In the data rows, 128 means zero.
Some points, one per row:
[162 167 126 172 165 135  30 134 183 151  92 123 139  46 146 145 111 136
 147  67  85 166 107 124]
[ 82 119 101 131 134 117 141 115 133 132 164  83 133 142  86 128 101 109
 172 148 112 173 147 138]
[ 91 118 106 163 147 121 112 109 156  79 193 115 178 112 109  63 129 143
 152 119 113 160 136 118]
[170 148 111 122 126 145 119  91 115 104 183 136 145 114 128 100 149 156
 177 169 128 143 139 137]
[207 158 152 133 124 105 215 216 121 110 229 210  57 132  70 142 184  98
  77 140 247  78  93  94]
[107 117 167  60  63 136 115 120 117 122  92 112 121 132 162  85 111 102
 131 162 120 130 110 122]
[104 147 171 111 117 127  54 142 103 138  31 118 114 107 217 116 104  87
 115  69  82 119 138 117]
[115  92 126 135 102 182 167 111 169 130 143 134 149 173  94 102 191 110
 114 129 162 119 172 121]
[169 173 150  98 181 148 104  90 107 140   0 176 172 137 105 138 127 172
 149  87  82 123 137 170]
[214 159  92 103 147 107 190  81 161 150  61 153 142 139  93 144  82 162
  48  96 143  84 112  95]
[138 199  83 112 134  72 125 155 120 141 118 110 179 148 165 138 133  73
 142 148 119 112 100  75]
[121 101 190 135 103 107  71 121 156 172 134 135 114 100  91 121  95 116
 116 168 115 123 110 102]
[165  98 115 123  95 117 190 135 106 123 159 140 132 113  94 147 184 105
 106  92  97 125 117 128]
Here are 10 more points, each followed by its number:
[219 163 111 138 192 212 181  85  81  70   7 220  55 138 158 255 230 236
   0 105 255   9  76 220] 0
[113 135 123 114  85 123 179 152  97 145 143 119 176 120  55 127 108 138
  63 195 120 145 145  88] 1
[153  96 153 150 137 159  73 123 108 201  18 134 142 137 209 103 135 113
 101  94 110 109 170 166] 2
[172 160  63  77 138 118 150 156  75 107 210 112 141 120 129 112 143 129
  96 138 151 106 109 108] 3
[ 51 104  69 138 118 108 126  80  94 113 172 106 143 157  67  43  90 132
 176 154  99 139 151  90] 4
[200 135 124  61 182  85  31 150 163 158  21 211  86  69 173 197 123 146
 202  73 135 163  63 162] 5
[218 129 157  23 251 142 145 231  80  92 113 207   0  30 174 169 197 110
 223 142 198 129  26 118] 6
[125 131 105 116 141 138 134  87 143 132 185 140 161 163 150 142 160 162
 145 109 136 145 123 105] 7
[149 138  87 133 160 121  71 142 177 171  59 119 122  51 179 155  44 148
 143  93  81 137  56 134] 8
[118 142 136 189 113 150 180 115 146 106 176  89 157 129 170 106  86 144
 165 115 116 134  69 120] 9
Which two of these numbered points are nearest to each point below, looking only along the 3 directions in which the first points spread most? Their numbers follow each, nearest first.
[166 155 115 123 109  63 165 218 103 103  99 194 106 168 159  19 108 128
  10  98 172  74 142  78] > 6 3
[128 113 196 132 238 140  17 227 131 126  23 198  97 135 141 119 151 147
  41  79  41 112 161 138] > 5 2
[210 160 155 113 136 117 235 217 112 162 117 159 111 155 107 150 218  78
  76 162 206  57  86  76] > 6 3
[164 105  81 145 149  95 116 147 170 168  40 219  79  66 210  73 111 186
 100 139 183  92  22  75] > 6 5
[116 105 208 103  55 138  80 110 106 130  87  70 127 194 202 118  91 141
  81 126  61  97 195 165] > 2 8
[115 127 118 140 100 109 177 146 109 110 179 120 142  69  51 120 155 104
  71 120 186 123 154  98] > 3 1
[168 105 102 114 179 109 166 178 137 134 119 164  97  82 174 142 129  92
  82 149 161 151 106 118] > 6 3
[219 173  89 101 255 142 175  29 204  90   0 252  99 165 135 220  91 213
  84 114 165  77 104 128] > 0 5
[ 33 102 118 159  90 160 132  58 163 104 224  66 161 196  98  62 151 198
 137 129 119 169 188  80] > 4 9
[154 180  78 105 155  85 184 162 139 151 202 152 155 129  69  98 138 119
 167 145 193 105 116 102] > 3 1
[161 132 141 120  75 160  64  86 106 165  20 141  74 181 215 118  93 158
 105  65  88 104 121 172] > 2 5
[138 161 118 153  69 137 157 137 172  70 188 131 124 105 140 132  99 140
 166  98 129 110  97 106] > 1 9
[195 130 107 121 181 142 196 101 146  86 112 141 128 126  66 193 170 166
  42 142 195 130 158 113] > 3 1
[169 120 124  71 201 255 250 118 126  57 118 255  65 127  74 255 255 172
   2 133 255  32 186 245] > 0 3
[ 94 146 166 162 137 148 141  61 187  81  99 161 164 149  88 224 120 180
  62 141 130 153 156 175] > 7 9
[153 122 138 203 122  86 140 132  66 138 136 152 127 123  89 124 130 113
 144 141 122 127  81 122] > 1 3
[165 124 169 139 139 146  56 109  84 208   0 129  96 116 234 136  86 138
 131  58  53  63 124 147] > 5 2
